[[  2 -22 -45 -59  13 -79 -24 -48  49 -52 -49  -6 -94]
 [ 11  24  60  44 -67 -41 -47 -68  65 -25  20 -36 -36]
 [ 31  35   0 -17 -19  -4 -74 -12 -47  61  52  19  61]
 [ 44 -15 -27 -86 -14 -37  23  15  15  -2 -18  74 -55]
 [ 21  21  18 -35 -27  -5 -11  29   7 -14   3  23 -64]]
->
[[ 21  21  18 -35 -27  -5 -11  29   7 -14   3  23 -64]
 [  2 -22 -45 -59  13 -79 -24 -48  49 -52 -49  -6 -94]
 [ 11  24  60  44 -67 -41 -47 -68  65 -25  20 -36 -36]
 [ 31  35   0 -17 -19  -4 -74 -12 -47  61  52  19  61]
 [ 44 -15 -27 -86 -14 -37  23  15  15  -2 -18  74 -55]]

[[ 22  34  27  26  10]
 [ 78  30  25  37  -3]
 [ 43  52  16  55 -40]
 [ 52  32  67  31   8]
 [ 20  46  20  25  21]
 [ 38  12  32  51   5]]
->
[[ 38  12  32  51   5]
 [ 22  34  27  26  10]
 [ 78  30  25  37  -3]
 [ 43  52  16  55 -40]
 [ 52  32  67  31   8]
 [ 20  46  20  25  21]]

[[  5   1   1   0   9 -40 -43   6   0   4 -38   4 -44  49  54 -24]
 [  3   4   3  -9 -85   4 -16   0 -15 -10   3   2   0  -1  -2   0]]
->
[[  3   4   3  -9 -85   4 -16   0 -15 -10   3   2   0  -1  -2   0]
 [  5   1   1   0   9 -40 -43   6   0   4 -38   4 -44  49  54 -24]]

[[-32  27   9  28  31   9  25  23 -43   6 -20 -60]
 [ -9 -15  -9  17  10  -9  -5  12  -5   0  -3   3]
 [ -6   7 -12  37  87 -12  20 -21 -21  21 -28 -69]
 [ 19  16  23 -48 -13  23 -11  -8  -7 -44  55  -8]
 [ 30  27  31   7   1  31  31  -4 -26 -32 -33  14]
 [  8   2 -11  11  11 -11  -9 -84   2 -15  -2   0]
 [-36 -13 -16   6  32 -16   5  -2  32  13 -37  12]]
->
[[-36 -13 -16   6  32 -16   5  -2  32  13 -37  12]
 [-32  27   9  28  31   9  25  23 -43   6 -20 -60]
 [ -9 -15  -9  17  10  -9  -5  12  -5   0  -3   3]
 [ -6   7 -12  37  87 -12  20 -21 -21  21 -28 -69]
 [ 19  16  23 -48 -13  23 -11  -8  -7 -44  55  -8]
 [ 30  27  31   7   1  31  31  -4 -26 -32 -33  14]
 [  8   2 -11  11  11 -11  -9 -84   2 -15  -2   0]]

[[  4  21  13 -19   4 -18 -11 -12 -14  -9  -5 -96 -17  13]
 [-36 -53 -38  30 -32  34  21  35   9  12 -29  38  30 -38]
 [ 31  35  28   6  40   2   5   0  13   2  35  30   2  23]
 [ -7 -13  -6  39  -9  37  42  51  29  30  -6   4  32   1]
 [ 35  40  31 -26  38 -27 -21 -31  -5 -16  32  15 -17  29]]
->
[[ 35  40  31 -26  38 -27 -21 -31  -5 -16  32  15 -17  29]
 [  4  21  13 -19   4 -18 -11 -12 -14  -9  -5 -96 -17  13]
 [-36 -53 -38  30 -32  34  21  35   9  12 -29  38  30 -38]
 [ 31  35  28   6  40   2   5   0  13   2  35  30   2  23]
 [ -7 -13  -6  39  -9  37  42  51  29  30  -6   4  32   1]]

[[-62  27  53  63 -32  26  -2 -58 -80 -28 -81  20  25   6 -74]
 [ 15  40 -55 -71 -14 -34  -5 -44  44 -24 -41  -1  28  80 -76]
 [ 55  70  10  38 -68  10  19 -20  28  11 -49  -1  75 -48  44]
 [  6 -44 -37 -36 -34 -17 -12 -10 -58 -65 -56  35  74 -18 -76]]
->
[[  6 -44 -37 -36 -34 -17 -12 -10 -58 -65 -56  35  74 -18 -76]
 [-62  27  53  63 -32  26  -2 -58 -80 -28 -81  20  25   6 -74]
 [ 15  40 -55 -71 -14 -34  -5 -44  44 -24 -41  -1  28  80 -76]
 [ 55  70  10  38 -68  10  19 -20  28  11 -49  -1  75 -48  44]]

[[ 20 -34]
 [  2  20]
 [ -3  95]
 [-13 -23]
 [ -4  89]
 [ -7 -51]
 [-10  65]]
->
[[-10  65]
 [ 20 -34]
 [  2  20]
 [ -3  95]
 [-13 -23]
 [ -4  89]
 [ -7 -51]]
